In the data rows, 128 means zero.
Some points:
[119  96 138 140  83 121 147 192 136 109 155 134 167 118  77 115 104 123
  46 110 108 184 157  84  74 108 208  84 141 119 118  82 139 176 121 151
  26 125 164 125 106  87]
[ 98 102 133 102 177 175 125 150 124 106 107 151 113 145 117 162 128 166
 236 151  72 148 132 103 116 123 149 107 143  84 130 128 109  71 131 111
  27  80 127  91  40 142]
[113 154 136 133 134 106 129  70 109 132 142 135 158 141 154 168 171 105
 124 103  59 111 136 174 136 145  95 126 201 136 149 106 148 135 155  83
 100 183 104 174  47 100]
[122  69 120 110 171 129 159  94  71  73 112 147 176 151 169 124 151  82
 154 133 105 124 109 126 121 110 128 147 170 161 151 172 130 157 155 118
 141 118 164 120 145 139]
[195 157 119 116 147  69 114  92 156 186 102 114 118 110 163  98 119 123
 168 130 135  80  66 146 164 141 160  63  52 128  69 152  86 111  75 152
  57  98 172 134 106  82]
[125  71 112  96  93 109 163 112 140 143 148  95 192 109  85 180 142 132
  82 172 100 150 116 126  70 132  87 146  67 112 115  99 127 205 110 138
 141 111 111 180  91 199]
[124  67 162 176  65 172 168 178 115 107 167  70 147 119  78 159 131 117
 131 242  98 144  91 124 124 141 130 123 118 148 117  96 150  99  92 150
  95 109 150 137 149  72]
[124  71 154 156 117 106 121 211 141 125 130 108 128 115 146 131 101 129
 107   1 116 177  82  95 125 119 136  84 129  98 176  85 129 119  84  99
 117 127 122 170 146 158]
[150 143 128 166 132  73 140 140  96 196 110 160  81 106 128  95 161 133
  90 173 101  94 123  93 126 107 146 180 147 107  55 186 122  69  78 146
 192 112 141  77 155  85]
[182 119 157 135 105  92 114 132  75 150  83 193 126 125 165 121 109 137
  97 127 117  73 138 102 145 128 137 138  77 127 130 170 139 112  92 147
 221 159 164 116  73 114]
[114  97 170 119  89 100 140 149 204 139 126  84 158  81 132 178 111 131
 183 146 154 174 116 121  88  63 146  93 131 109 200 105 141 192 102 139
 214  82 138  91  94 108]
[130 107 136 134 114 139 141 147  69  96 133 105 116 125  81 109 122 143
 111  55 146 138  94 108  62 107  97 195 146 142 154  67 162 150  68 136
 103  80 166 160 142 184]
[136 143 150 137 141 140 161  63 161 137 136 131 138 146 191  75 146 170
 172 114  77 157 143 142 154  84 101 177 125 162 123 118 126 121 139 104
  79 184 107 136 211 112]
[134 100 102 139  86 102 144 140 149  76 139  90 123 124 102 103 121 120
  81 124 115 160 115 113 100 148 119 135 111  71 172 107 141 116  41 148
 122  79 112 130 151 128]
[121 151 118 162 107 170 115 150 104 128 134 143 135 181 159 177 146 114
 139 131 112 124 120 159 124 116 118 113 140 173 137 126 120 142 177  83
 125 132  90 123 124 112]
[ 65 137  61 158 180 178 136 182 147 100 143 135  99 170  91 107 138  64
 144 228 125 112 148 148 157 154 156 127 115 107 132 129 133 143 112 139
 138 153 134 160 141 118]
[140  96  98 137  68 113 180 179 123 145 156  89 100  94 130 146 145 168
 137  87  90 168 115 102 183  84 130 107 109  95 118 129 139 162 143 153
 119  94 134 179 164 183]
[106 134  98 110 176 145 113  89 140 102 128 148 112 177  77 143 107 149
 152 152  90 120 181 144 143 103  68 108 175 204 123 113 113 129  94 167
 140 117 160 152 143 126]
[ 99 158  87 199 140 148 135  92 135  89 135 121 118 129  90 135 149 122
 159 139 126  80 153 195 168 159 115 115 110 122 224 145 128  85 149 128
 124 156 111 120  97 167]
[123 128  99 164 123 149  94  75 182 120 130 149 165 124 156 105 134 130
  88 151 125 133 122  86 220 124 142 125 166 176 125 187  99 205 155 146
  86 114 124 122 108 121]
[143 188 141 129 158  68 137 171  38 191  91 153 173 140 144 131 105 120
 143 102 193 107 120 117 145 240 126 135  66 138 134 148 112 140 162 144
  87 112 188 123 137  94]
[124  90  98 172  73 119 109 120  93  86 131  81 143 105  83  85 139 142
  98 156  97 115 121 146 113  96 140 120 117  71 157 110 101 201 111 139
  97  95 155 141 129 152]
[104  92 145 105 159  86  98 147 176 156 150 134 104 158 139 138 180 129
 152 155 128 161 126 139 155 110 134 135 151 121 180 180 137 100 162 143
  59 134 103  96 136 135]
[134 174 109 178 117  76 130 171 120 169 107 139 119 103 160 121 108 138
 169 163 143 104 130 144  22 140 171 113 122 203  74 128 112  50 130 154
  89 184 167 137 143 151]
[ 84 118  87 113 146 188  94  47 158 147 125 148 175 176 122 125 125 139
 114 112 124 137  88 118 108 144 157 131 123 114 125 124 129 119 113 144
 143 125 143 152 134 131]
[212 158 110 125 178  85 138 146  90 189 160 157 138  97 143 140 112 114
 123 119  92  74 123 151  69 131 231 114 106 130 109 195 111 109 110 181
 148 118  42 142 141 140]
[ 85 119  97  78 162 149 151 125 169 112 124 136 123 160 101 140  88 112
  47 142  95 128 112 155 153 126 108  94 128 136 113 146 101  72 180  82
 134  90 122  67 130 147]
[128 140 111  65 114 141 140 140 153 135 135 134 166 137 141 132 166 112
 124 154 143 113 140 156 193 130 110 201 103 144 156 131 118 145 109 108
  86 115 126  76  75  98]
[109 151 116 103 140 187  93  56 112 132 107  96  71 168 184 184 161 117
 101 158 106 156 175 107 115 133 154 113 122 114 123 121 131 131 110 127
 141 113 137 129 140 125]
[ 88 167 106  84 116 154 111  40 183  46 153 131 132 104 109 148 129 124
 149  87 125  58 151  91  93 155 129 150 110 135 111 160 155 117 138 105
  58 217 129 111 157 135]
[161  96 100 191  42 107 156 143 157 144 144  71 117  49  70 189 160 134
 120  99 145 225  75 107 136 148 126 157 134 165 107 176 107 101 163 104
 133 178 121 107 106 118]
[ 82 126 170 129  92 149 118 116  23 128 173  87  94  86  75 104 117  80
  58 108 139 139 123 133 117 123 155 184 131 133 188  80 125 152 127 138
 106  67 139 146 160 198]
[135 117 111 136  83  99 136 125 195 122 136  74 117  72  87 135 144 132
 127  66  45 120 130 118 123 137 143 118 142 104 137  44 138 177 109 145
 151 121 128  88  79 101]
[120  89 129  88 148 151 140  54  99 129 149 131 124 139 110 110 122 134
  99 153 184 167 126 181 172  81 112  88 110 125 124 125 130 135 150 146
 129 217 111  96  31 106]
[179 125 157 160 201  71  81 138 119 132 132 120  95 134 169 182  92 168
 100 133 159 114 129 111 105 184 129 167  96  91 112 155 107  74 164 135
 213 149 180 139 111 117]
[126 108 172 133 104 123 153 175 110  74 122 140  86 127 114 231 108 160
 132  73 114 163  88 127 110 160 146 101 128 100 192  62 123 194 125 136
 147 128 116 151 185  87]
[ 93 110 105 111 112 145  93 106  98 131 147 144 146  96 181 122 121 129
 177  98 139 160 163 202 168 144  88 111 151 167  82 173 166  97 132 112
 147  96  94 135 150 103]
[203 153 151 176 163  98 113 140 129 213 105 175 105  95 156  94  73 151
 158 197 130  68 125  87 107 173  60 123 159 102 167 103 159 162 130  98
 101 106  94 128 130 135]
[120 140 143  62 177 149 126 224 139 104 111 136 111 143 137 101 120 102
 132 127  73 141 134  98 173  70 121 171 148 154 124 166 127 174 137  86
 166 160 133 179  61 103]
[146 116 190 140 100  99 129 123 203  96 121 103 130  72 121 162 143 116
  74 163 141 172 155 171 141 118 113 133 128 106 143 115 102 180  89 126
 132  98 125 214 214 154]
[142 125 127 134 149 152 130 102 112 105 143 129 142 131 139  33 165 113
 130 117 115 165 160 151 133 118  94  93 104  69 126 182 160  84 231 118
 130 113 167 140 128 136]
[149 103 114  99 118 149 123 151 196 160 165 122 104 138 211  86 202  49
 146 110 161  96 189  99 111 135 147 118 121 128 135  99 128 128 119 118
 124 127 153 129 135 138]
[122 154 114  78 149 157  78 133 128 146 140 130 142 121 122 172 181 155
 125 106 155 105 175  77 114 111  58 156 112 144 148 149 121 149 180 136
  94 143  79 151 111 130]
[127 179 144  89 149 112 152 175  56 151  99 139 115 110 143  52 104 160
  73 167 129 104 142 131  90 151 131  73 117 159 119 117  88  88 113 144
 175 193 148  87 134 136]
[159 126 149 151 101 130 126 168  86 106 129 111 164  96  89 221 163 107
  96 158 117 164 105 152 126 109 108 125 145  51 172  88 130 123 108 148
  74  90 155 103 196 148]
[113 131 133 132 173 164 112 117 175 112 120 139 101 166 127 120  90 118
 147  73  98  99 110 104 133  63 101 142 127 158 125 135 130 182 169 153
 101 125 126  91 161  93]
[153 149 151  75 161 169 130 100 195 114 110 156 135 167  84  90 147 132
 155  96 216 162 129 144 139 153 166 140 144 150 178 114 137 121 126 116
 182  97  96 105 110 131]
[161 133 155 180 189 109 117 126  77 131 128 119 139 115 180 119 104 139
  93 106 188  73 109 133 127 199 137 129 139 118   0 117 113 119  72 133
 166 175 141 126 103 106]
[145 129 118  84 126 129 140  74  93 141 101 132  96 133 145 122  80  95
 160  70 171 161 170 148 130  73  90 194 144  70 196 173 136 100 124 108
  70 171  97 185 129  53]
[118 108 142 140 138 155 137 106 154  99  94 156  75 173  97 141 143  82
 125 120 161 118  91 100  93 111 127  78 154 154  89 145 127 108 168  97
  97 110  98 120  72 138]
[ 91 155 159 197  93 134 154 102 157 102 175  99 122 129  32 126 119 183
 108  91  90 142 127  88  89 126 138  98  94 136 125 122 161 170 106 102
 162  50 172 112 146 128]
[110 109  95 133 147 174 153  92 136 113 123 123 146 149 133 121 112 174
  40  78 166  87 177 134 137 156  97 164 179 142 168  98 111  55 180 117
 116 138 111 104 146 106]
[ 96 142  91 130 158 157 149 114 158 123 133 180 126 129 185 122 175  98
 134 101 146 174 125  87 142 146  99 117 112 120 124 105 127 128 106 152
 138 128 149 132 136 139]
[104 177  77 126 123 139 139 130 171 135 174 113 126 149 131 157 109  50
 201 155 148 120 135 156 109  99  71 147 170 116 124 125 123 166 164 133
 195 128 124  74  93 167]
[134  84 149 159 128 130 147 141 136 125  87  90 168 106  56 164 116 111
 124  91 133 137 147 144 152  99 177 121 135 117  82  42 160 190 164  96
 147 125 156 149 197 184]
[138  99 107 108  41 116 119 177 116  87 167  74 174  67 102  20 139 120
 143 173 101 146 140 111 142 144  98  97 148 156 173 113 137  93 128 128
 191  66 131 162 197 117]
[204 155 147  85 125  95 130 135 118 163 100 142  93 118 164 192 106 157
 112 117 158  86 124 127 119 178 149  70 147 128 125 209 135 109 121 161
 145 182 166 105 154 154]
[109 112 138 112 153 167 130 168 159 134 129 135  97 154 146 185 120 173
 105 138 154 139 131 214 146 152 128 131 137 203 152 178 165 128  73 104
  53 138 111 121  87 154]
These points spread out most along one direction. Take the direction at right angles to it along which they spread out most. Go by this last direction. How many in every 100 of the points above lie lower along it than each point below? Answers are rounded to whole numbers. More than half of the points above lie lower than the first one.
[128 115 125 111 136 142  93 144 101 103 120 149 137 147  98 121 149  98
 198 124  78 157 135 126 165 174  97 171  90 161  84  91 142  68 139 109
 123 151  65 119 117 118] 45
[156 201 109 110 171  63 120 100  72 146 111 150 125 110 171  98 114 198
  64 250 200  91  73  93 129 101 175 112 107 158 165  90 175 157 148  86
 107 111  83 137 141 120] 81
[142 128 183  93 129 100 107 125 110 188  80 163  73 138 144  49 100 168
 155 144 111 115  86 150  90 250 156 146 160 131  93 120 112 148 190 158
 172 164 154 153 137 132] 83
[101 142 147 132 131 143 108 129 137  92 121 132 149 185 110  49 102 102
 142  92 151 154 117  71 175 147 108 121 165 113  82 150 120 140 115 107
  58 152  82  91 140 176] 29
[161 106 154 128 146  84 132  69  61 181 116 184  97 140 120 138  87 149
 210 163 188  98 124  89 130 115 196 105 118 136 157 139  82 117  73 104
 177 163 175 109 138 134] 83
[151 199 137 130 101  88 122 106 112 158 132 123 140  95 164 139  94 145
 153 194 149  87 121  78 205 107 163 138 126 128  76 122 114   0 122 184
 182 109 158 167  83 156] 83
[170 216 131 132 125 117 102 181 108 120 109 159  86 140 163  94  86 183
 131 164 122 118 159 176  78 135 171 159 105 116  17  99 113 156 146 126
 153 137 159  90 120 168] 83
[ 89  97 150  83  83 130 131  86 141 117 123 130 109 135 158 157 119 115
 136 142 157  92 175 119 170 123  93 160 133 100  41 121 137 138 163 123
 104 118  52 139 116 112] 29
[115 128 126 156 158 136 130 127  94 103  96  99 135 139 166  98 176 121
 189  68 167 147 145 122 109 112 124 124 125 181 152 148 120 134 153 131
 173 104  56 125  66 117] 45
[ 95 140 147 151 124 154 106 106 176 155 100 142 172 167 145 129 111  63
  75 130  72 130 143 174 111  94  86 153  88 147 173 144 130  86 142 115
 165 169 101 120 170 117] 36
[ 75 112 112 157 149 156 135 195 181 130 133 168 186 164 110 123 146 161
 162 104 182  91 121 168 126  51 137 141 139  67  90 162 126 106 136 113
 182 127 109 122 133  96] 48
[106 129 100 102  58 125 123 140 104 131 164  77 147 100  85 122 155 130
 127  86  90 130  86 145 127  92 115  83 123  67 110 116 127 161  57 146
 168 117 138 137 185  94] 79
